One turning vector, and how many ticks it has turned:
The counts run from 0 to 138.
[ 17  21 -19   2   8   7  13   3  13  18  -6 -14  13  32  -9 -10  -6 -31
 -23   3  26   8 -12  -8 -24  -9  -1   2  34  12  10   3  15 -17   9  45
  -7  31  -7   9  -1  42 -12  19   6 -15  16  -6  18  -1] => 48
[ -6  12 -11   0   1  16   0  20  -4  14   7  38 -50 -23 -22  -6   4 -19
  10 -23 -18  -8   4 -13   6  38 -14 -31  -2  -2  30   8  24   1 -19  -2
  26 -17  -5   2 -17   7   8 -23 -22  14  -2  -2 -30   9] => 122
[  9  31   7  13  10   4   9  12   8  -6   8  43 -48  10 -10 -14 -26  -5
 -23 -24  -3 -16 -11  11 -13  24   0 -32  -7 -13  12  -5  20  12  -4   4
  15  12  -2  -3  -2  39   9   3   7  30   8 -12   4  21] => 11
[  5   9   3   3  -1  -6  -7  -3 -18  21  12  29  -5 -10  17  24  -8   8
 -26 -13  16  12  12  30  16  24   5  24  -6 -19 -18  20  32   2  25   3
  -9   3 -16  14 -20  -2  -5  20  19  -1  21 -34  39  -7] => 4
[  9  28 -11  19  27  19  -3  -7  14  16  -2   3 -11  36   0   4  -5 -26
 -26  -9  -9  -2  -3  13 -17   1 -11 -24  33  -7  19 -23  -2 -18  -3  31
  13  20 -17  -6   5  40 -12   3  -8  23   5   6   6  44] => 119
[ 18  19   6 -13   5   5   8  12 -49   8   8  -8   5   0   0  17  -2 -28
  10 -20  14  -5  27 -16   1 -10  13  24 -12 -21  -4  21  30   1  -7  37
 -13   9 -17  22 -19 -12   3  25  11   1  16  -6  40  -9] => 6
[  3   8 -42  23   4  -2  -6 -29 -17  41  12   4 -17  -4 -12 -14  24  -8
  -1  -7  12 -15 -15  14  -9   3 -25 -26 -14   7  -2 -25  -4 -20  -4 -25
  30  16 -18  -9 -13  15 -10  -4 -19  -6  24  17  -9  19] => 22
[  9   0 -38  -4  -6  -5  23  -3 -14  16   7   0 -40  -2  -7 -27  29  -4
  13  -4   3 -15 -13 -38 -11  10 -21 -14  12  -1  13 -23   1 -25 -14 -13
   9  28 -16   4   7   5  26   5 -26 -19  -3  29 -20  33] => 91
[  4   3   3   8  -1 -12 -23  20 -38   6   0  22 -41  -2  -2 -17  -8  -6
  19   1  -7  -4   0 -21  -1  36  -3 -31  -9 -38  14  13  35  12 -28   9
  18  -5   6   6  -8  -6   8 -10 -11  19   0 -24  -3  19] => 13
[ 10  22  30  18  24  -2  17  -9   3   6  14  -5 -29  26 -11 -16 -14 -17
 -27  -5  16 -26  21   0 -30 -15   8 -26  19   0   8 -10   7  -2 -24  25
  14  41 -19  -8   8  20   7  19  16  17  -5  -5  26  25] => 9
[ 18  26 -25   8   2   0   9  21 -30  23  -2   7   8  -4   9   7 -16 -40
  11 -16  33  17  -8   6  -1  12 -10   2 -19  -6   5  20  36  -7  -1  24
  -2   3  -9  25 -30  -5 -14  15   3   0  39 -18  25 -18] => 115
[ 10   6  -4  17  -5  -7 -19 -26 -41  23  12  10  -6   1  -7  -4   2   1
 -19 -20  17  -2   9  21   3  -4   5   9 -35 -17 -37   7  21   4   9   8
  -2  11 -19  -8 -20  26  -7  22   9   0  34 -22  47 -11] => 74
[ 31  -6 -26 -27  17   3 -16   8 -18   9   1  17  -6  22  29  10  20  26
   7  -7 -48   7  -8   0  26 -13   6  -1  10 -13  37 -33  16  -3  -2 -13
   3 -14  -2 -31  14  23   0 -13  -5  -1  -5  13  -8   4] => 26
[-24  -2 -20  11 -11  17  11 -24  -2  54   4   7   1   4 -27  23  29 -20
 -10 -23   4   7  16   7  11  26 -40   5  30   4  -9  -8   5 -37  16  18
  -6  15 -36  10  -2  -1  -6  18   4  -6  -5  16   3  25] => 60
[ 11 -17  55 -34   5  12  13   4   5  12  14  17 -24 -26  -7  25  12   9
 -19 -13 -20 -15  37  -4  -7  -1  -2 -10  -4   8  28  16  19  18  -5   4
  16   1  -7 -21 -28 -11  -1  12  12   1 -13  -6  17   1] => 69
[  8 -11   6  27  -2  -1 -39  12 -31  30  -9   8   1   2   3   2  22  -7
   1   5  -9  32  -2  10 -14  13 -21 -27  12  -8  29   5  27   8 -20  26
  12 -19   8 -26 -23   2 -45  -4  10   3  21 -24   3 -12] => 15
[-16 -23  24 -16  -2 -15   1   3  10   8   5  29 -20   8 -30  16   8   8
  -9 -26   9   2   9   1  17  16 -23   5 -15   3   1   2  44   7  11   8
  -2  -6   4  -7  -5  11  19  20  52  21  -4 -15   9  -1] => 71
[ -6  -5  -4 -23  10 -21  36 -11   9  15  24  13 -15  -9  11  -9  -4   8
 -15  -6  35  -6   9  -9  12  11   3  26  -5  13   2  -7  22 -21  11 -33
 -11  33  -5  23  12   4  28  26  26 -20   7  -5  12  -8] => 102
[ 25  -3   0 -31  -3   2  19 -22  -4  29 -14 -13 -14   7  13  46  15   6
  21 -22  -8 -12  17  12  26  -9 -25  34  -1   3  13  -6  33 -14   7   7
   1  21 -30  11   1  -9 -14  19 -16   3  -2   5  11  10] => 128
[ 31  20 -42 -25  -1   4  29  -6  16  14 -27 -10  -7  16  -5   4   4 -12
   7 -22  -1 -20 -29  -2   1   6 -22   6  -3  17   8  -8  17 -15  20  13
   9  32 -14  11   4  36   0  19 -28 -15   3  24  -5  15] => 89
[ 20   1 -16  -4   9  -3  -1 -23 -44   2   6 -17  -8  10  23 -13  13  27
 -19   9   4 -11   3  -2   5 -17  30  26 -16 -19 -21  -1 -14 -14   2 -21
 -11  30 -21  -3   3  19   4  23  -4 -32  21   4  43   2] => 35
[-14   2 -22 -18 -15  14  -2  -6   5  49 -13  -4   2   9 -25  24  15 -30
   8 -15  -8   3  10  -1  38  14 -36  23  18  -4   2  -2  25 -24  17  36
   0   5 -31   1  -6  -6   2   3  -4 -14 -19   7  -3  16] => 59
[ 30 -28  15 -25  -2  11 -12  13 -44  -1  11   9 -27   0  17  -3  17  33
  12  -3 -40  -5  17 -15  33 -11  26  -4 -12 -32  14  -8  10   9 -10  -3
  -5 -18 -15 -26   7   0   7   2  -8   3 -10  -7  19  -3] => 136
[ 19   9 -21  -5 -17  -5   6 -15  14  22 -24  -6  -2  31 -15  27  17 -14
  24 -34   6  -7 -10  -3  11  13 -46  13  -7   1   4  -3  50  -9   3  31
  17  10  -7   2  14  16  -6  18   6  18   3   5   1  31] => 19
[  3  -4   2 -15 -13  -4 -14  11  -2  -2  -4  23 -28 -19   5 -11  -1  18
 -12  22  13   5  -5 -22   4  42   7   5 -21 -25  -5  40  29  20  13  -9
   0  13  11  22 -15  17 -16  13  -1 -30   4 -44  15 -19] => 43
[ 11 -12 -26  -7  17   0  -3  -3 -10   4  15  24 -15 -11  40 -13  19  28
 -14  23  -3  18  -7   5   5  16   9 -16  19   8  31 -29   6 -14 -10 -44
   7  11  11  -9   7   9 -27  -5  -9 -17  10 -17  -8 -12] => 94
[  7 -23   5   5   1  -5 -37 -20 -28  52  11   0   2   9   6  15  17  -9
 -16  26   3  17  30   4  31   2 -19 -12   7  -1  34  -1  32  -4   2   3
  22  -4  -8  -3  -6  -7 -24 -17   1   1   7 -23 -15 -23] => 125
[  2 -22  18 -24   6   3  24  31  -7 -18  11  10 -28   6 -17 -27   8   9
  -4   2 -14  -4   8 -49 -33   5  19  -4  18  -4  23  -2  -1  -1  -8   3
 -10  15   7 -24  15  18  28  17  32 -14 -20   8   6   3] => 39
[  3 -10   4   5  20 -16  20 -40 -20  19  45   2 -27  -7 -12 -16  27  11
 -31  -7  12 -24  20  10   0 -12  -8 -20 -10  11   7 -33  -7 -14  -7 -39
  14  36 -25 -12  13   2   6   6   9   2   8  19   6  16] => 132
[ -5  -7 -33   4   1   4   7  -5 -23  16  20   8 -24  -5 -21 -32  23  -8
  -7  -2   1  -8  -7 -19  -6   6  -5 -27  10  10  21 -28  -6 -18 -15 -21
   7  20  -6 -10  -7  22   9 -15 -21 -28   4  22 -26  15] => 92
[ 16   5 -13 -25   1   6  22 -18 -10  41  -9  -9  -8  -2 -15  24  17 -14
  20 -39 -11 -19  21  -7  28 -10 -27  20 -17   5  -3 -11  20 -15   8  21
   2  11 -29   8   1 -11  16   6 -13   6  -8  21   2  15] => 129
[  5 -10 -38   5   7 -14  -8 -23 -40  11  11  -4  -1  22  16 -13  12  24
 -12  -6  10  10  -3   9  17   0  -2  24 -11  -9 -28 -13  12 -25  21 -24
 -24  15 -10 -13  11  17  11  25  26 -20  23   5  43  -5] => 34
[ -3   8 -41   5  12   3   2  15 -39  -7  24  25 -11   9   8 -28 -14  -3
 -10 -21   7   7   0  -4  16   6  30  23   1 -20 -18 -23   7 -23  15 -16
 -19  18  -6   9   2  22  37   5  18 -20  17   4  30   8] => 104
[-12 -17  11   4 -14   1  -9   1   8 -12 -10  30 -21  -1   6 -12   5  35
 -31  25  19   6  -6 -20  -4  42   1  -1   4 -15 -12  28  26  19  13  -7
   4  17  17  -6   5  25 -17  17  15 -16  -5 -38  17   5] => 42
[ -7 -15 -36   9  17  -1  -2 -16 -15  18  24  31 -17  -5   4 -34  24   9
 -22  14  -5  10 -11  -1  -8  12   1 -31  15  13  22 -33  -1 -23 -12 -36
   4   8  10 -23  -3  17 -12 -12  -8 -26  16   9 -20   7] => 93
